Rotation paths and how fast each direction turns (degrees per step)
Each turn is a multiple of 5 degrees from 10 to 175, or 0.
path 1
[ 12  12  20  -8 -11  33  -7  -7 -28   0 -31  37  13  10  20   2 -39  -7
 -46 -54  35 -50  -1  15  21  19]
[  8   2  21   6 -26  47 -44 -14 -35   2  -3  28  24  29  34  -3 -33 -14
 -30 -26  14 -40 -33  13 -15 -18]
[  8  15   8 -30 -22  28 -14  -6 -35 -15 -18  12  29  22  18  15 -21 -13
 -43 -65  12 -51   8  19  16   7]
[ 20   1  14  -5 -27  57 -47  -9 -28  17  -1  38  -2   7  31 -11 -42  -4
 -30 -30  20 -50 -10   3   1 -15]
[  5   2  21 -31 -18  14 -12 -15 -43  12 -18  19  32  32  21   9 -24 -18
 -51 -33  14 -67 -12  13  -6  19]
[ 14   2   0 -23 -37  52 -48   5 -39   0  13  12  15  14  18   2 -29  -1
 -26 -41   9 -58  -3   6  -1 -35]
[ 23  -7  11 -36 -11  22 -10  -4 -23  27 -24  30   6   9  15   6 -34  -3
 -50 -39  28 -71   6  10  14  17]
[ 12  -7   9  -5 -27  34 -36   2 -47  18  10  16  24  22  17  -6 -38  -6
 -26 -16  18 -70 -28   5 -23 -22]
[ 19  -9  -4 -40  -9  21 -14   5 -26   6 -13   9  28  18   5  28 -24  -4
 -37 -51   9 -77   0  17  13  -3]
[ 23  -9   3   5 -17  40 -31  14 -39  22   6  27  -2   0  12  -8 -53   7
 -21 -26  31 -69 -11   1  -3 -26]
[ 19 -21   9 -15  -2  12  -5  -1 -22  17 -21  19  36  32   9  28 -28  -8
 -44 -33  15 -78 -29  22  -9  10]
[ 18  -6 -10   4 -15  37 -27  19 -41  -9   8   4  22  10   4   8 -42   6
 -17 -45  25 -70 -11  10  -3 -38]
[ 30 -18   6  -5   8  31  -1   8  -4  12 -29  35  18  10  11  20 -44   3
 -39 -44  26 -69 -10  20  15   9]
[ 11   2  10  27 -15  28 -21  10 -49  -4  -3  17  28  21   8   3 -45  -3
 -21 -27  33 -62 -34  10 -19 -22]
[ 23 -12   1  -7  -4  36 -14   7  -9 -17 -25  16  34  25   9  30 -27  -2
 -33 -63   4 -60 -10  26  15  -6]
[ 14   6   9  27  -9  43 -15   8 -40  -4 -11  33   6   5  14 -10 -55   2
 -22 -45  44 -51 -11   8   4 -13]
[ 15  -9  22   3  -6  30 -17 -15 -15  -3 -27  31  43  34  27  24 -33 -14
 -41 -39   7 -49 -30  31  -5   7]
[ 10  19  -1   8 -30  38 -26   6 -51 -28  -7  16  22  15  13  -1 -40  -2
 -22 -60  27 -43  -3  12   6 -23]
[ 23  -6  17  -5 -12  49 -26 -12  -1  10 -29  43  15  16  33  13 -33  -4
 -39 -48  16 -43  -9  19  15   9]
[  2  21  23   7 -27  24 -27  -9 -65  -8 -11  20  26  26  21 -12 -37 -18
 -34 -34  32 -49 -20  10 -16  -5]
[ 15  -4  10 -26 -26  50 -38  -9  -9  -6 -13  20  28  25  27  22 -21 -12
 -39 -52  -5 -46  -4  26  12  -8]
[  7  19  16  -9 -25  35 -23  -6 -53   9  -7  30   1   1  21 -19 -44  -5
 -41 -42  40 -52   2   0   8   2]
[ 15  -8  21 -24 -25  37 -38 -17 -19  20 -12  23  31  36  30  15 -23 -18
 -39 -24  -2 -62 -23  18  -8   1]
[  9  17   2 -30 -33  27 -28   3 -58  -8   3   6  16  12   9  -3 -29  -4
 -33 -51  25 -66   6   6   5 -16]
[ 28 -20   9 -25 -11  45 -37  -8  -9  34 -12  37   4  10  28   6 -35  -3
 -36 -28  13 -65  -7  11   8  -7]
[  6   5  11 -15 -18   8 -13   0 -61  11  -3  11  26  23   8  -3 -37  -4
 -38 -22  31 -77 -18   5 -16   0]
Speeds:
[ -7  13  10  14  -4   9  -2 -10   2 -17 -10   8   5   4  10  -5   1  -7
  -2 -11   1  22  -1   5   6   5]
20
[  8   1  -6  -4   3  12   1   6  10   4  -3   9 -18 -16   0  -5  -6   8
   2 -12   7   2  17  -3  19   0]
120
